One turn moves each row of this set onto another row. After a few examples, where does it send each row asked below?
q298: [-19   6   0 -17  14   4  -4  -6   5  -4 -10   9 -23  -9   1 -11 -20   8
 -19 -16]
q468: [-16   0  -8  11   6   1 -22  -3   4  -3  -8   2 -27  -6  -6  10  -5  -4
  14  40]
q222: [ 11  14  -9 -11   9  -5   7 -22   0 -15  -4  -1 -13 -10 -40  11  -5   9
  -6  18]
q733: [ -7  -4   5  -2 -26 -32 -15  -4  -1   2  15 -12 -15  14  -4  27 -11  16
   1  11]
q271: [ -9   6   0 -20  18   3  -9  -9   4   0  -6   4 -18   0  17 -21 -24  -1
  -8 -13]
q973: [ 13   7   1   5 -24 -11 -10   5  10  31  19 -10 -14  -9  17   4 -15   3
   8   6]
q155: [ -3  -3   3   1 -21 -27 -20  -2  -1   8   9  -6  -4  13  -4  28 -14  19
   6   5]
q231: [  8  12  -6 -16   9  -5   6 -23  -2 -15  -6   1 -15  -9 -40   9 -10   9
  -5  18]
q942: [-16  10   7 -25  -1   3 -13 -22   4  -9  -2  -9 -22  -8 -14 -17 -17 -14
  -8 -13]
q302: [-13   1  -8  16   7   1 -22   1   5  -2  -7   2 -25  -8  -7   9  -3  -4
  17  36]
q192: [ -1  18 -11 -14 -10   1 -12 -28  16   7  14 -14 -16  -6  37  -9 -15  -3
 -17  14]
q216: [ 27   0 -11  -2  -4 -23   5  -6   1 -24  -5   9  -2 -11 -13  11 -15  18
  -9  21]
q211: [  6   7   5  -5 -32 -15  -9  -6   9  25  24 -19 -25  -8  15   2 -15  -5
   5  15]
q393: [ 20  -1  -4 -17 -11 -23  -1 -19  -4 -26  -8   5  -6  -8 -17   7 -24   9
  -5  28]
q147: [ 27   4  -8 -10 -13 -22  -4 -21  -1 -25  -3  -1   1  -9 -20   9 -15   4
  -3  27]
q94: [  0  10  -2  -2  -7  -7   2  -5  18   1  21 -13 -29 -11  35 -17 -12   3
 -17   3]
q449: [ 15  17  -5   5  -5   4 -15  -9  17  13  14 -11  -2 -12  27 -16 -11  -4
  -1  -7]
q463: [ 28   5 -15  -3 -10 -23   3 -15   3 -26   0   1  -2 -10 -15  14  -9  11
 -11  27]
q293: [  4  10   9  -9 -15  -4 -11 -15  14   4  19 -19 -20 -10  21 -26 -19 -13
   1  -3]
q953: [-12  22 -13 -21  -3   7 -16 -37  11  -8   3 -17 -15  -6  -6  -1  -1 -15
 -22   1]
q32: [-13   1  -6  15   4  -1 -22  -1   5  -5  -4  -2 -27  -7 -10   7  -1  -8
  18  36]
q244: [  3  11  -9  -7 -24  -9 -12 -11   9  32  15  -9 -16  -6  27  14 -16   7
  -5  22]
q811: [ -5  11 -10  -4  18  -3   6  -1  14  -8   9  -5 -29  -3  22 -15  -4   4
 -23 -10]
q363: [ 11  13 -11  -8  12  -5  10 -18   1 -15  -4   1 -14 -11 -37  12  -4  13
  -9  17]
q9: [  5   5   2  -9 -23  -7 -16  -5   5  35   9  -4 -13  -6  21   5 -27   5
   8  12]
q978: [  7   9  -4 -14  11  -7  10 -17  -2 -16  -6   4 -18 -10 -39   8 -11  13
  -6  16]
q659: [ 10  11  -7  -9  13  -5  11 -14  -1 -15  -6   4 -15 -10 -37  10  -8  15
  -7  15]
q947: [-16  -1  -6  15   5  -3 -19   1   5  -7  -3  -1 -32  -8  -8   7  -2  -6
  15  38]
q266: [ -9  13 -11   3  13   1   6   1  15 -10   5  -2 -24 -13   2  -5   3   8
 -27 -17]
q583: [  2  25 -20   2   8  10 -12 -18  16  -3   4 -11  -2 -11  -4   2  10  -6
 -20 -14]
q948: [ -3  22 -19 -19   6   5 -16 -35  12  -3   6 -17 -11   2  16  -7  -2 -15
 -18   4]
q494: [ 22  -4  -2  -9  -7 -26   5  -7  -2 -27  -5   9  -9 -10 -17   5 -22  15
  -5  21]
q584: [ -8  -2  -2  -1 -22 -29 -15  -6   0   4  12  -9 -11  14   1  33 -10  21
  -3  13]
q914: [ -2   4   0  -6 -25 -16  -2   0   9  25  19  -9 -31  -7  26   7 -19   9
  -5  19]
q435: [ 11  21 -17   4  14   5  -9 -10  16  -1  10 -13  -5  -4  13 -11   6  -9
 -11 -15]
q900: [ -1  -2   3   3 -25 -30 -19  -3   0   4  15 -13  -8  13  -7  28  -9  15
   6   7]
q885: [ -6  -2   0  -3 -22 -26 -21  -9  -2   8   8  -7  -5  15  -1  32 -14  19
   2  12]
q687: [ -1   9   0 -13  -1   4 -14 -13  11  14   2   1 -10  -8  36 -17 -30   5
  -6   0]
q745: [-16   2 -10  14   5  -1 -20  -3   6  -5  -4  -1 -30  -7  -6  11   0  -5
  12  41]
q84: [ -7  11   4 -24   2  -2 -12 -24   7  -9   8 -17 -24   1   5 -25 -14 -21
  -5  -7]

q973 turns into q9
q302 turns into q468
Now these:
q449 turns into q687
q978 turns into q222
q84 turns into q435
q463 turns into q494
q900 turns into q155
q942 turns into q583

One turn moves each row of this set onto another row. After a few examples, where does it send each row asked below?
q465: [-21   2 -22 -13  16   6  11   1 -13  15   9  18  -2  -7 -13   5   8  25
  -2   8 -21  -2  11  -4   5   7  22 -21]
q490: [ -6  16   2  -8  12  -8 -15 -30 -12  15   8   2   0   3 -12 -15  30 -14
   6  -7  -2   9  13   6   4  20  -1 -12]
q837: [ -6  11 -16 -10  22  -9  12   1 -11   1  26   9   4 -15  -8  -3   7   6
   4   7 -24  10   0   5  10   9  19 -27]
q952: [  7 -13 -17  -9 -13  -3  28 -11  11  -6  -4  14  -2 -13   8  11 -15  18
 -13   8  -1  12  11 -17  -4  -8 -12   9]
q76: [  2  17   9   8  29  15   2   7 -19  -6  -9   1  -5   2   1  12   6   1
  10  14   8 -21  15   7 -26  12   5   4]
q151: [ 37 -14  11  -2  -8   4   0 -13  -6  -5 -11  -1 -15  -9  14 -10   9  -4
 -14 -15   4  -6  -9   9 -12 -17   1  13]
q841: [ 21   6  21  -7  -5  -7 -10   1  -6  -9  -5  13 -20 -13   4 -16   0 -14
 -13 -16  -6   7  -7   0 -20 -20   3  21]
q971: [  8 -27   3 -25   0   7   7  13  -1   3 -13  12  -4  -9   7  -6  13   7
  18  14  16   5 -16 -20   3  -1  -3 -27]
q808: [-12   6   5  -8  10   1 -22 -19  -8   9   3   0   1  11  -6  -9  35 -19
  -3 -13  -1   6  14   0  -6  17  -1 -20]
q474: [ -3  -4  -4  -8  12   0  15  -7  -8 -23 -16  14  -3  20   4   5  -1  -8
  20   5  24  -8   4 -15 -25  -3  -4 -13]
q476: [-17   0 -23  -8   7  -1  -2  -3 -18  20  13   9  -3 -17 -15  -9  10  19
   2  -3 -17  14   7   1   9  -6  27 -20]
q252: [-26  -5 -15 -17  11   0  10   3 -15   7   4   6 -11 -15 -13   7   9  20
   9   8 -24 -11   2  -9  13   2  23 -14]
q440: [  3  -6 -23   3   3   7  27   5   9  -1   8  19 -17 -13   7  -6 -23  13
  -7  -3 -12  16 -14   7  -9 -10 -10   3]
q600: [ -4   1   5   5  12  24   2  18   1  23  -9   1  -5 -19   4   1  19   6
   7  30   3  15   0   7  -4  22 -17  -2]
q905: [ -9  16   3 -13  11   2 -14 -23  -4   4  13  -4 -12   2   2  -1  34 -17
  -2 -11  -3   6  12   3   0  27 -14  -6]
q386: [-17   1   3 -16  -1   8 -10 -23 -15  16   0   6  -6  13  -8 -10  33 -20
   0  -4  -4   5  13   7  -3  25  -7  -7]
q433: [ 25 -11  31 -10   0  -5  -9   7  -3   5  -6   6 -12  -4  10 -18  -1 -17
 -15  -9   2 -10  13  -6 -24  -3   0  10]
q580: [  5 -24   5 -19  -4   4  10  18   4   2 -13  10  -2  -6   7  -4  10   9
  29  16  16   4 -11 -16  -5   5   0 -24]
q307: [ 12  -8 -13  -4  -2  -3  19 -10  14  -3  -7  14 -14 -21   2   1 -24  18
 -10   3  -5  10 -10 -13  -9 -12 -12  20]
q812: [ -5  -1  -9  -4  12  -3   9  -8 -14 -26 -20  18  -2  22   0   0   1  -8
  10   4  22  -4   1 -18 -19  -9  -7 -12]
q828: [  4   7   0   3   2 -13 -12 -22 -18  -3  -8  -7   6   3  -7 -14  40 -18
   1  -5  -8  19   6  12  -4   9   6  -5]
q536: [ 31   0  26  -4  -3 -15 -14 -10  -3  -2 -13   4 -12  -7   3 -22   9 -10
  -7 -14   6  -3   2  -4 -15  -8  -3  17]
q559: [ -8 -12 -14   4  -2  -5  21   2  17  -8  -5   4 -10 -17   3   7 -22   5
 -11  12  -9   9   3 -22 -16  -9 -11  15]
q126: [-15   4 -22 -14  21  -2  10  -3 -10  17  11  15  -8 -18 -15   0  -4  27
   9   2 -21   5  -1  -1  12   5  15 -15]
q533: [ 21  -8  32  -4  -5  -8  -6   5   2  -5 -11   3 -16  -9   9 -10  13 -19
  -9 -16   5  -3  -1 -10 -17 -12  -7  14]
q624: [  0  -9 -10  -3  -7   2  33   5   9  -2  -4  19 -15 -20   2  10 -13  15
 -13  13  -8   9  -4 -15 -11 -13  -8  20]
q283: [-16  -5 -23  -9  12   0  -3  14 -12  15   6   7 -10 -13  -8  -4  10  36
   6  -7 -19   0   8  -4   9   8  15 -20]
q903: [  2  -5 -17 -12  -5   0  26 -12   2  -3   6  19  -5 -24  -1   8 -21   8
 -15   5  -9  24  -3 -10  -6 -19   2  10]
q950: [ 23   3  30 -11   1 -19   0   9 -10  -7 -17  14 -19  -3   9 -13   8 -10
  -3 -16  -4  -1  12  -2 -17 -11  -1  18]
q438: [ -3  15   2  -5  -2   4 -25 -28  -6   8  16  -4  -8  -4  -3 -15  32 -19
  -9 -11   0  10   5   6  -2   8   0  -6]
q760: [ -2  -1   6   3   7  23   3  15   3  16  -7  -3  -1 -17   3   8  19   9
  15  30   5   8   1   6  -9  29 -10  -1]
q250: [  4  24  11  10  32  13   1   6 -21  -6  -5   4  -3  -2   1  10   5  -2
  -1  18   6 -21  17   4 -16   5   3   3]

q903 turns into q476
q624 turns into q465
Now these:
q950 turns into q952
q126 turns into q490
q433 turns into q559
q76 turns into q474
q812 turns into q971
q828 turns into q151

